One turn sends every row of this set to another row. A few are shown first. Where does it send the rows asked after them?
zego:   4  -7  -7   4  -2   6  18 -22   2 -18  10   0   4   7   5   0   7   7   8  16
vuzor:   6   3 -18   8  -2   6  -2  -5  16  13  25 -10   7   9   2   8   4  -6  23   4
dol:   6   2 -14   8  -7  19  -1 -10   0  -5  14   7  -6  14   3   3   1   3  14 -31
kameb:  -4  -3  13   1   4  17   1 -23   5  -2   8 -18  -2  13  10  -1   5   9  16  -9
Bar:   5   7 -15 -17   5 -15  -2 -15 -14  -8  12   4  -5   8 -10   0 -12   4  10   9
Pagap:   5 -10  -9   2 -14   4  -8  -5  14  13  14  -4   4   3  -6  -1   8   1   1  11
gupa:   3  -4  -3 -12  -8  13   3   9   2 -12   9   1 -21  17   4   1  -8  11  10 -17
gorik:  -8  11  -5   1 -10  15 -21  -3   2   1  14   6   8  22  12  -9   6  -2  18 -15
Zin:  -4   5 -13 -12   3   8  -8 -22 -19  -1  16   2   9  12 -11  -8   2   0  21   6
Resor:   6   2 -12  -9  -1  -2  18 -14  -1 -10   7  18   9  20   8  -9 -11   0  -1   2
piz:  10 -11 -16   7   0  -7  -2  -3  13  11  18   1  -1  10   5   8   7  -5   1 -15
Kam:  4 -8  4 -1 -6 22 -6  1  5 -9 13 -5  3  6  6 -9 -4  8 34 -1
dif:   2 -10   0   2  -2   4   2  -9   2  -5   9  -2   6  20   7  -3   1  10  15  29
navor:   5 -12  -8   8  -7  -2  -7   9  18  13  14   4   1  10   3   4  -2  -2   3   2
peli:  17   4   0   2 -13 -10  -4   0  10   2  -2  12   0  12  -3  -4  -9 -14   5   1
mema:   1  -3 -10 -13   5   3   4 -13   2  -8   8  19  -8   2  -4   2 -14  11  -7   0
Bami:   0   5   8  -9  -4  -2  -3 -11   3  -6  11   3   1   8   2  -3  -8  -4  22  29
Devid:   1   0 -21  -9   6  11  -1  -5   8  -3  12  -4 -13   7   6  -3  -4   3  34 -21
sev:  14   3 -16 -10   1  13  10 -30   2  -3  15   3  -5   7  18   0   2  13  10 -13
rarub:  -7  17 -13  -2  -2  16  15 -10  -7 -14  14   0   7  19  -1  -6  12   1  12  -4
Sumez:  -2   3  16  -7   2   5   0 -16   8   5   8   1   4  13   5   0   6  -6  23 -25
Datek:  -3  18   3  -6  -9   3 -21  -5   5   9   4   4  11  21   5  -5   7   2  15   7
lum:  -5   4  -5 -15  10   7 -12  -2  -4  -3  23   9   2  11  21  -5   3  18   4  -2
bod:  -8   0 -14   7  -2   6 -14  11   2  -1   6  -5   2  26   2   1   6  -1  16 -16
rigaz:   1   7 -15   1  -3  18   1 -12   4   0   7  15 -18  13   5   1 -11 -17  19   6
Vub:   3   3  15  -4  -1   6   1 -22   3  -7   5   3  -8  14  10   0  -3   1   8 -29
Vogu:   1   7 -18  -2  15  -6  -1 -23  -9 -10  12  -5  -4   5 -13   2  -7  11  17   0
sefu:  11  18  -2   5  -9  -7 -14   6   3   2   3   7   2   6  16   2 -16   5  13   4
talo:  -1   5  -7   0  -2 -15 -14  -7  -7  -2   6   9   2  29  -6  -9  -5 -11  20  -9
Fab:   4  -8  17 -12   1  11   1 -18   6  -3   6   9 -12   9   5   3  -1  -2   0  12
dibi:   5  15 -18  -6  -3   8   1 -14   7  15   2  -7   9  14  12   0  -7  13  21  12
kege:  -3  -2  -8 -13   2 -13 -17  -9  -9  -5  10   3  -5  13 -18   0  -9  -8  12   4
Rasu:  -8  -5   2   0   3  -3 -15  12   1   9   4   2   7  13   3  -6  -7   1  18  12
Romal:   7   9 -22 -14   5  11  12 -19  -1  -8  13  -9 -13   7  14   6  -3  -1  25  -7
dakis:  12  12  -4 -20  -3  -3  14 -27   3  -8  14  -7  -2   9   5  -1  -7   5   6  12
meb:   4   3   2  -6  -3 -16   0   3   3  -4   9   0 -10  12   8   2  -6  15  10 -27
nisim:   4   1  18  -5   3  -2  -2 -32   5  -1  11   4 -12   7   9   4  -4   5   5  -9
tutoz:  13  -3  -6   0 -15 -10   2  -8   2 -14   5 -15   4  31  14   3  -1   3  18  -1
metu:   8  -2 -24  -1  -1  -6  -3  -8   8  -1  22  -5  -7  -1  15  12  -2  11   5 -15

dakis turns into -> Rasu
metu turns into -> Fab
dif turns into -> gorik
Where do these go?
Resor turns into -> sefu
navor turns into -> Vub
bod turns into -> sev
Sumez turns into -> Vogu
lum turns into -> rigaz
meb turns into -> mema
piz turns into -> nisim
rarub turns into -> dibi
Zin turns into -> vuzor
Datek turns into -> Devid

